(in the rows, 128 means zero)
One turn moves each row of this set onto another row. After a few examples, where does it send each row asked below?
K997: [124 103 137 107 144 152 107 121  99 128 139 107 129 114 132  86 105 150
 130 171 119 169 111 126  85 122 139 138 108 171 125 111 128 102 130 141
 143 159 144 118 138 128 128 158  93 173]
K267: [120  75 123 134 152 158 142 113 131 120 157 127 143 124 132 106 108 133
 119 130 110 167 140 129 106 124 156 145 161 157 111 103 105 137 106 110
 183 144 151  95 167  88 118 150 113 124]
K948: [118  74 126 124 118 117 140 129  81 108 141 120 140 108 108 132 138 142
 112 133 152 148 129 132 123 111 148 136 104 126 119 144  93 137 132 133
 129 147 133 145 171 111 137 140 129 131]
K927: [125  76 127 129 148 162 146 122 128 123 159 134 147 124 132 104 101 142
 113 125 115 167 143 128  98 119 155 148 152 161 116 100 102 134 104 110
 180 152 156  93 170  89 113 144 112 129]
K793: [148 115 133 104 131 135 112 161 106 131 111 103 126 126 134 120 101 133
 113 117 129 150 151 110 143 124 153 162 119 135 150  89 125 145 123 123
 156 164 116 131 155 141 150 158 111 117]
K744: [121  74 124 127 147 161 142 122 129 117 157 136 143 128 134 104  99 141
 118 121 115 173 142 128 107 123 146 150 155 157 111  89 102 126 109 110
 179 146 143  95 160  88 118 146 116 121]
K546: [136  76 138 106 101 126 139 145  92 103 130 131 138 121 112 129 131 153
 115 117 143 148 119 121 111 114 139 150  98 123 118 132  89 116 152 130
 127 137 111 130 154 106 120 149 111 134]
K845: [111 101 135 113 161 140 109  97 104 131 144  93 124 109 133  93 111 137
 127 176 115 173 112 139 107 130 135 131 111 154 122 119 131 113 128 139
 152 154 133 124 144 129 135 162  99 159]
K163: [146  89 165 107 124 150 134 123 115 160 113 105 156 116 135 119 157 160
 105 138 119 161 130 123 110 118 151 142 105 155 118  83  95 120 138 154
 120 132 153 107 180  92 116 146 127 115]
K422: [150 111 126 120 130 137 119 162  91 134 112 104 128 118 126 116 106 134
 116 126 134 139 153 110 135 113 166 157 122 153 155 101 124 159 106 124
 152 169 139 136 168 146 155 152 118 131]
K414: [122  60 116 124 102 115 130 138  83 100 127 124 120 121 114 128 140 140
 139 121 141 144 114 118 123 113 145 147 124 140 108 126  90 123 128 135
 129 127 120 141 150 103 147 154 132 133]
K208: [154 106 130 117 128 133 112 153 102 131 107  92 120 124 131 119 109 123
 128 125 117 134 141 105 143 121 167 160 136 146 145 104 123 157 114 124
 155 152 117 128 154 139 150 169 112 126]
K733: [104  99 126 108 153 141 101 112 103 123 138 107 119 116 136  92 104 144
 132 165 123 181 114 132 102 128 128 137 117 167 116  92 130  95 122 142
 148 160 136 127 133 128 150 153 105 159]
K268: [167 102 102  95 104 157 150 110 101 147 123 102 156 119 133 124 131 106
 126 170 145 183 103 132 143 103 134 143 138 151 120 104 114 127 129 140
 158 139 149 101 161 116 164 143  88 147]
K69: [128  81 154 122 136 137 132 107 109 160 117  98 148 108 136 123 164 150
 113 147 124 161 132 131 127 119 155 135 123 157 111  85  96 132 120 158
 121 131 162 121 182  92 139 144 147 111]
K72: [170 103 105  90 101 162 148 116 104 141 122 105 157 124 136 125 129 109
 123 165 143 189 104 133 147 106 126 150 137 148 118  95 112 120 132 138
 162 138 142  98 156 115 166 143  87 140]
K5: [139  78 149 113 119 142 123 125 112 156 104 109 139 122 141 116 159 159
 127 132 118 161 123 119 119 120 148 145 126 169 108  65  93 114 127 160
 114 119 150 113 164  87 135 152 140 115]
K241: [170 104 108  94 103 162 150 120 102 144 122 107 162 119 133 126 129 112
 119 169 150 190 108 134 140 101 133 145 128 148 121 100 115 124 132 140
 158 144 150 101 163 116 162 136  88 146]

K927 -> K744
K733 -> K845
Now find these:
K72 -> K268
K422 -> K793
K948 -> K546
K163 -> K5

